Some points, each followed by its number:
array([-0.03, -0.06, 0.37, 0.22, -0.13, 0.25, -0.21, 0.28, -0.31,
       -0.20, -0.28, 0.25, 0.27, 0.15, 0.16, -0.65, -0.02, -0.07,
       0.03, -0.49, 0.07, -0.07, 0.10, 0.32, 0.06, 0.15, -0.11,
       -0.15, 0.10, -0.22, 0.06]) 0
array([-0.52, -0.12, 2.01, 1.38, -0.27, -0.19, -1.37, 0.43, -1.62,
       -0.10, -1.62, -0.06, 1.36, 2.00, -0.33, -0.46, -0.61, -1.11,
       0.53, -0.75, -0.77, -0.51, -0.44, 0.45, 1.18, 0.54, -0.80,
       -0.66, -0.89, 0.54, -0.78]) 1
array([0.67, 0.07, -1.01, -0.79, 0.11, 0.06, 1.01, -0.03, 0.73,
       -0.12, 0.80, 0.54, -0.53, -1.40, 0.41, -0.41, 0.71, 0.65,
       -0.37, 0.15, 0.77, 0.16, 0.50, 0.09, -0.82, -0.35, 0.45,
       0.53, 0.89, -0.70, 0.71]) 2
array([1.12, 0.19, -1.52, -1.19, 0.29, -0.31, 1.65, -0.24, 1.09,
       -0.02, 1.22, 0.69, -0.79, -1.99, 0.39, -0.08, 1.15, 0.81,
       -0.51, 0.60, 1.02, 0.15, 0.63, -0.06, -1.11, -0.66, 0.63,
       0.89, 1.15, -0.79, 0.95]) 3
array([-0.90, -0.38, 4.23, 3.04, -0.36, -1.66, -2.84, 0.49, -3.43,
       0.42, -3.78, -0.48, 3.10, 4.49, -1.06, 0.29, -1.26, -2.64,
       1.23, -0.43, -1.89, -1.10, -1.24, 0.41, 2.76, 1.09, -1.54,
       -0.74, -2.18, 1.76, -2.30]) 4
array([-0.80, -0.24, 3.49, 2.46, -0.33, -1.04, -2.34, 0.48, -2.82,
       0.17, -2.97, -0.33, 2.46, 3.66, -0.82, -0.02, -1.04, -2.12,
       0.99, -0.65, -1.52, -0.92, -0.97, 0.46, 2.22, 0.88, -1.34,
       -0.83, -1.77, 1.33, -1.70]) 5
array([0.16, -0.03, -0.10, -0.12, -0.07, 0.27, 0.16, 0.20, 0.05,
       -0.20, 0.08, 0.34, -0.01, -0.37, 0.27, -0.62, 0.19, 0.20,
       -0.11, -0.33, 0.31, 0.03, 0.24, 0.26, -0.25, 0.01, 0.09,
       0.05, 0.38, -0.41, 0.28]) 6
array([0.70, 0.08, -1.06, -0.83, 0.13, 0.04, 1.07, -0.04, 0.77,
       -0.12, 0.84, 0.56, -0.56, -1.46, 0.41, -0.38, 0.75, 0.67,
       -0.39, 0.18, 0.79, 0.16, 0.52, 0.07, -0.85, -0.37, 0.47,
       0.56, 0.92, -0.72, 0.73]) 7
array([0.92, 0.14, -1.33, -1.04, 0.21, -0.14, 1.39, -0.15, 0.96,
       -0.07, 1.06, 0.63, -0.70, -1.77, 0.41, -0.23, 0.96, 0.77,
       -0.46, 0.40, 0.93, 0.17, 0.59, 0.00, -1.01, -0.53, 0.57,
       0.74, 1.06, -0.77, 0.86]) 8
array([-0.53, -0.13, 2.07, 1.43, -0.27, -0.22, -1.41, 0.44, -1.66,
       -0.09, -1.67, -0.07, 1.40, 2.07, -0.35, -0.45, -0.63, -1.15,
       0.55, -0.76, -0.80, -0.53, -0.46, 0.46, 1.22, 0.55, -0.82,
       -0.68, -0.92, 0.56, -0.81]) 9
array([0.20, -0.03, -0.19, -0.19, -0.05, 0.26, 0.24, 0.18, 0.12,
       -0.19, 0.16, 0.36, -0.07, -0.48, 0.29, -0.61, 0.23, 0.25,
       -0.14, -0.29, 0.35, 0.05, 0.27, 0.24, -0.31, -0.02, 0.12,
       0.09, 0.44, -0.45, 0.33]) 10
Which three points above are nearest to each new point by angle? Their numbers follow each, nearest first.
array([-0.07, -0.06, 0.47, 0.28, -0.14, 0.24, -0.28, 0.29, -0.39,
       -0.20, -0.36, 0.23, 0.33, 0.26, 0.13, -0.65, -0.06, -0.12,
       0.06, -0.51, 0.02, -0.10, 0.07, 0.33, 0.12, 0.17, -0.15,
       -0.19, 0.05, -0.19, 0.02]) 0 1 9
array([-3.26, 0.10, -4.48, -1.33, 0.47, 1.17, -0.67, -1.38, 2.86,
       0.19, 2.97, -4.90, -4.91, 0.75, -1.24, 5.67, -3.93, 1.47,
       -0.03, 2.81, -2.66, 0.31, -3.06, -3.19, 0.66, -2.07, 1.59,
       0.53, -2.18, 3.01, -0.28]) 3 8 7
array([0.90, 0.13, -1.30, -1.01, 0.20, -0.11, 1.35, -0.14, 0.94,
       -0.07, 1.04, 0.62, -0.68, -1.74, 0.41, -0.25, 0.94, 0.76,
       -0.46, 0.38, 0.91, 0.17, 0.58, 0.01, -0.99, -0.51, 0.56,
       0.72, 1.05, -0.77, 0.85]) 8 3 7
array([0.08, -0.04, 0.08, 0.01, -0.09, 0.27, 0.02, 0.23, -0.09,
       -0.20, -0.05, 0.31, 0.09, -0.18, 0.23, -0.64, 0.10, 0.10,
       -0.06, -0.39, 0.22, -0.01, 0.19, 0.28, -0.13, 0.06, 0.01,
       -0.03, 0.28, -0.34, 0.20]) 6 10 0
array([0.32, -0.01, -0.43, -0.36, -0.01, 0.24, 0.45, 0.13, 0.30,
       -0.18, 0.34, 0.41, -0.21, -0.75, 0.33, -0.58, 0.36, 0.38,
       -0.21, -0.19, 0.47, 0.09, 0.34, 0.20, -0.46, -0.11, 0.22,
       0.20, 0.57, -0.53, 0.44]) 10 2 7
array([-3.28, 0.02, -2.61, -0.78, 0.39, 1.15, -1.41, -1.89, 2.61,
       1.13, 2.32, -4.60, -3.45, 1.37, -1.63, 5.60, -3.21, 0.68,
       0.20, 2.36, -2.51, 1.42, -2.27, -3.44, 0.74, -0.21, 0.55,
       -1.03, -3.02, 3.08, -1.53]) 4 5 9
array([0.01, -0.05, 0.26, 0.14, -0.12, 0.26, -0.13, 0.26, -0.23,
       -0.20, -0.20, 0.27, 0.20, 0.03, 0.18, -0.64, 0.02, 0.00,
       0.00, -0.45, 0.12, -0.05, 0.13, 0.31, -0.01, 0.11, -0.07,
       -0.11, 0.17, -0.27, 0.11]) 0 6 10
array([-0.11, -0.07, 0.58, 0.36, -0.15, 0.23, -0.37, 0.30, -0.47,
       -0.20, -0.45, 0.21, 0.40, 0.38, 0.10, -0.64, -0.11, -0.19,
       0.09, -0.54, -0.04, -0.12, 0.03, 0.34, 0.20, 0.20, -0.20,
       -0.23, -0.02, -0.14, -0.04]) 0 1 9
array([-0.14, -0.07, 0.67, 0.43, -0.16, 0.21, -0.44, 0.32, -0.55,
       -0.20, -0.52, 0.19, 0.46, 0.49, 0.08, -0.64, -0.15, -0.25,
       0.12, -0.57, -0.09, -0.15, 0.00, 0.35, 0.26, 0.23, -0.24,
       -0.27, -0.07, -0.10, -0.08]) 0 1 9
array([-0.14, -0.07, 0.67, 0.43, -0.16, 0.22, -0.44, 0.32, -0.55,
       -0.20, -0.52, 0.19, 0.46, 0.49, 0.08, -0.64, -0.15, -0.24,
       0.12, -0.57, -0.08, -0.15, 0.00, 0.35, 0.26, 0.22, -0.24,
       -0.27, -0.07, -0.10, -0.08]) 0 1 9
array([-3.28, 0.04, -3.85, -1.14, 0.41, 1.21, -0.94, -1.54, 2.81,
       0.48, 2.79, -4.80, -4.48, 0.97, -1.37, 5.60, -3.70, 1.24,
       0.03, 2.63, -2.61, 0.73, -2.82, -3.34, 0.69, -1.41, 1.26,
       -0.01, -2.48, 3.01, -0.73]) 3 8 4
array([0.07, -0.04, 0.10, 0.02, -0.09, 0.27, 0.00, 0.23, -0.11,
       -0.20, -0.07, 0.30, 0.11, -0.15, 0.22, -0.64, 0.09, 0.09,
       -0.05, -0.40, 0.20, -0.01, 0.18, 0.28, -0.12, 0.07, 0.00,
       -0.04, 0.26, -0.33, 0.19]) 6 10 0
array([0.03, -0.05, 0.21, 0.10, -0.11, 0.27, -0.09, 0.25, -0.19,
       -0.20, -0.16, 0.28, 0.17, -0.03, 0.20, -0.64, 0.05, 0.03,
       -0.02, -0.44, 0.15, -0.04, 0.15, 0.30, -0.05, 0.10, -0.04,
       -0.09, 0.20, -0.29, 0.14]) 0 6 10
array([-0.09, -0.07, 0.52, 0.32, -0.15, 0.24, -0.32, 0.30, -0.43,
       -0.20, -0.40, 0.22, 0.36, 0.32, 0.12, -0.64, -0.08, -0.15,
       0.07, -0.53, -0.01, -0.11, 0.05, 0.34, 0.16, 0.19, -0.17,
       -0.21, 0.02, -0.16, -0.01]) 0 1 9
array([0.28, -0.01, -0.35, -0.31, -0.02, 0.25, 0.38, 0.15, 0.24,
       -0.18, 0.28, 0.40, -0.16, -0.66, 0.32, -0.59, 0.32, 0.34,
       -0.19, -0.22, 0.44, 0.08, 0.32, 0.22, -0.41, -0.08, 0.19,
       0.17, 0.53, -0.50, 0.40]) 10 6 2
array([0.28, -0.01, -0.36, -0.31, -0.02, 0.25, 0.39, 0.15, 0.25,
       -0.18, 0.29, 0.40, -0.17, -0.67, 0.32, -0.59, 0.32, 0.34,
       -0.19, -0.22, 0.44, 0.08, 0.32, 0.21, -0.42, -0.08, 0.20,
       0.17, 0.54, -0.51, 0.41]) 10 6 2
array([-0.02, -0.06, 0.34, 0.19, -0.12, 0.26, -0.18, 0.27, -0.29,
       -0.20, -0.26, 0.25, 0.25, 0.11, 0.17, -0.65, -0.01, -0.04,
       0.02, -0.48, 0.09, -0.07, 0.11, 0.32, 0.03, 0.14, -0.10,
       -0.14, 0.13, -0.24, 0.08]) 0 6 1
